One vector is turned by the same rotation once a step. Each row is the vector after some number of steps, and that number follows the row.
The counts run from 0 to 393.
[ 13   4  12   8  13  18  19  -8   1  -1   0  10  11  12   4  -2  -8  -5
  -7   8   6  -3  11  -1  -3   5  -5   0   9  -4 -17   8   1   2  20  -6
 -17  -3]
63
[  0  -1   5  -3  -5  15  11   8 -16  -8 -11   5   8  -3  13   2 -17 -18
   0   5  -1  -6  18  12   4   7   1  -8  -7   2 -12   3  10  13   1  11
  -6   2]
58
[  7   6   1  -9  -5  -6   0 -14  -1  -5  -6  -2  24   8   0 -14  -7   1
 -15  18   4   3   8   5 -18 -10   5  -9   9 -11   1   6  12  -1  13   0
  -6  -7]
286
[ 11  12   2 -14   4  -2   9  17  -6  -6   3  -1   3   1   3 -11 -17 -19
 -10  11  16   5   5   7   7   0   0   1 -14  -1   1 -12 -11   1 -10  -5
   0  -2]
318
[ 13   0   3   2  -3   1   4  20 -11 -14   8  -3   3 -15  -4  10  -7   9
 -10  -6   3   8  15   8  -3   7 -11  -4   2  13 -14  -1  -7   7   1 -12
 -10  -9]
297
[ -3   6  20   7  26  14   8  -8  -8   9  -9   5  -2  11  -8 -15  -3  -6
   0  -1   0  -9   8  -7  -7   6   6  -3   6  -2   4   1   9 -12  -1   2
 -12   3]
102
[ -4  -6  -7  -3 -16 -13 -16  -9  -4   5  -2  -1  -7 -11  -5  -3   2  -5
   7  -1  -5  -3 -19  -5 -15  -5   4  -9   2  10  17  -9   7  -6 -18   6
  14   4]
198
[  3   1 -15   1 -13 -20 -10  -1  -7 -19  -2 -16  11 -13 -15   3   3  16
 -10  -9 -16  -2 -10   7  -2   1  -5   2  -3   7   6   4  -4   2  -6  -4
   1 -12]
254
[-10   2  -2  -3  -5  17  13   7   1  -4  -2   6   5  10  15  -8   4   0
   7  -3  -1 -11  17  -2  13  13  11  11  -9  13  -2  12  -3 -12  -1  10
 -10  -1]
349
[ -7 -16  -8   8   3   5  -2 -10  10  12  -3   9  -7 -15   5  10   6   4
  23  -6 -10  -5  11 -15  -3  -7   3   6   3  -2 -11   8   5   6   6  13
   8  10]
184
[  4  -3 -10   9 -22  -9  -9  18 -13 -14  13   1   0 -17   3  11 -11  -2
  -1 -16  -5  -8   9  -1   3   1  -7   1  -6   9  -7  -7   1  10   1  -7
   7   5]
258
[ -4 -10   3  -1   6   1   0  -4  10   4   0  13  -3  -9   7   5  11  -8
  17 -14  -4 -17   6 -11  14 -10   2  17   4   5  -1  12  -2   2   7   4
  14  15]
186
[  8   4   1  -1   1   3   2  20 -14 -23   7  -6   8 -17  -8   6   0   3
 -12  -9  -4   1  14  11   5   9  -7  -5  -1  15  -3  -5 -13   6  -6 -11
  -7 -11]
296
[ -1 -10   8 -11  15   3   1  -4  20  -1  -2   4  -2 -13  -3   5  13  -1
   5  -6   1  -3  -6  -2  12 -16  -5  18  10   7  -1  11 -14   6   4   5
  13   9]
188
[  9  10   0   6  -8  -5   7  -1  -3  -8   9  -9   0  13 -23  -8  -9  -2
 -22  -8  -1   2  -9  -1   0  12  -5   0   4   9  -1  -8  -3  -8  -3 -18
 -12  -2]
30
[  2   9   4  -2   1   5  -8   6   2  -6  10  -2  11   2 -14 -16  -4  -4
 -11 -11   5 -10  15 -15  -6 -17   2   3  14   4  -8  -2   7  -6  14 -14
  -5  16]
265
[ -5  -8   2  -2  -2   9 -13  11   3  -3   4   1   8 -25  -6   0   7  -4
   5 -15  -8  -7  14  -8  -3 -20   0   2  12  10  -3  -3   6   6   4   5
   7  19]
223
[ -3  -1   9   3  17   9  11  -1   9   3   1   6 -11 -15  -3   6  16 -10
  16  -6   0 -10  -2  -5   8   3  -6  10  -2  12   8  -1 -22   1 -16   6
   7  -2]
150
[-14  -8   3  -3  -3  -1 -14  -5   2   9  -6  -2   3   9  15   1  22  12
  12  -5  -7  -4  -7  -6   3  -1   9   5   3   5  15  11  14 -10  -9  16
   7   2]
163
[ -2  -4  30  -5  17  12   2  21 -14   0 -10   2  -6   7   8   4  -7  -3
   1  -7   8   6  11   6   8   8   0  -2  -4  -2  -8   0  10   5  -4   5
  -5   5]
97
[ -8   1  -7  -5 -13   0   3  -4   1  -9  -4  -5  15  16  -5 -17  -7  16
  -2  -4  -5  -2  18  -9   5  11   8  11  -2   7  -5  16   8 -17   0   3
 -15   1]
308
[-13   0   2  -3   3  -6  -3   6 -15  10  -8  -2  -9  14  -2  -8  -7   3
   3  -2  -4  13   7   3  -6  17  12  -8  -4  -3   8 -14  12 -10 -21   0
  -8  -4]
362
[ -2  -8  13   0   8  -2 -13  -2   2  16  -4  -2 -14   7  -2  -4  11   5
   1   8   7  14 -21  -3 -18  -4  -1 -11  12   3  12  -8   6 -12 -12   9
   2  -1]
158
[ -5 -12   1   0   9   2  13 -15  11   4 -12   7 -10  -6   5  10   9   7
  18   7  -6  -2  -3  -1   7   1   0  15  -5   0  -4  21  -6   3  -1  18
   6  -5]
147
[  6   1 -13  -3 -19 -28  -6 -16   0  -3   5   1   2   0 -13  -1  -8  -6
   5  -8  -6  -4 -12  -9   1  -1  -4  11   0   4   7  -5   0  -1  -9 -13
  14   7]
234
[ 10  17   9 -15   5   1   2  17 -10  -5   3  -3   3   2  -4 -16 -16 -16
  -9   3  15   7   5   7   0   0   1  -4  -8   0   4 -14  -6  -1 -14  -5
  -4   0]
319
[  5   3  14   7  10  16   2  13  -2  19   6   7 -10   7  12  -2   1 -10
   4  16  17   9  -5  -5 -15   0  -4 -11  -1  -1   3 -11  -1  -8  -8   9
  -5   1]
118
[-13  -6   2   6  -4  19   7  11  -5   7  -3  11 -15  -8  11  -5   6  -5
  12  -3  -8  -7   5   1  -6  10  16  -6  -1  15   1  -7   4  -9 -14  18
  -8   1]
385
[  0  -3   7  -2 -20   2   8  11 -11 -10  -5  -4  -4   9  -1   8 -10   4
   1  -4  -3  11  -5   4  10  25  -7   0  -8  16  -4   3   0  -9 -16   5
  -9  -7]
73
[ -8   1  20   2   9   7  -7   6   0  15  -3   1   2  29   8 -11   9  10
   2   2  10   9  -8  -7  -2   5   1   1   5  -4   8  -1  14 -17  -4   6
  -8   3]
121
[  2  10   7  -6  14   0  10  14   2   2   9  -3  -5  19  -3  -6  -4  -2
  -8  -3  13  12  -5   1  15  14  -1  15  -5  -1   3 -11 -14  -8  -8 -14
  -8  -4]
356
[ 10   1  14   1   7  -4   2   6   4  10   5   9 -20   4  11   1   1 -15
   3   9  17  -3 -29  -1  -2  -3  -5   3  -4   1  11 -12  -4  -4  -7   4
  12   1]
155
[ 10   2 -18   1 -17 -24  -1 -24   4   1   8   5   0  -1 -17  -1  -9  -7
   1  -1  -3  -1 -12 -13  -5  -1  -8   5   3   0   1  -5  -5  -1  -1 -12
   9   2]
233
[  6  -3 -11   2 -33  -5   7   0  -6  -7   1  -6   0   8  -5  -5 -20   0
 -14   7   1  12 -11   4  -4  12  -1  -2 -11   2  -9   1   8  -3   1   1
  -6  -3]
33
[ 10  10  10   9  12  13  18 -12  -1  -3   2   8   9  15   2  -8 -10 -11
  -9   7   3 -10   7  -3  -1   7  -5   1   2  -2  -9   8  -2  -6  17  -8
 -15  -4]
64
[  9  -4 -21 -10 -21 -17   9 -10   3 -10   6  -2   7  -6 -10  10 -14   2
   5   0  -3  13  12  -4   3   7  -9   4  -3   1  -9   4 -13   1  -7  -8
   2  -5]
274
[  6   1  20   4  20  18  10   0  -8  10 -11   6  -3   2   9 -13 -11 -12
   0  14   8  -3   4   5 -10  -5   3  -8  -5 -10  -4  -1   7   0   6  13
  -7   2]
100
[ -6  -5   1   4  -9  11   2   4  -5   1  -9  -2  -4   5  -8 -13  -1  16
  -2   0  -4  11  17  -1 -10  14  10  -7  -1   8  -7   5  12 -16  -8  15
 -21  -6]
345
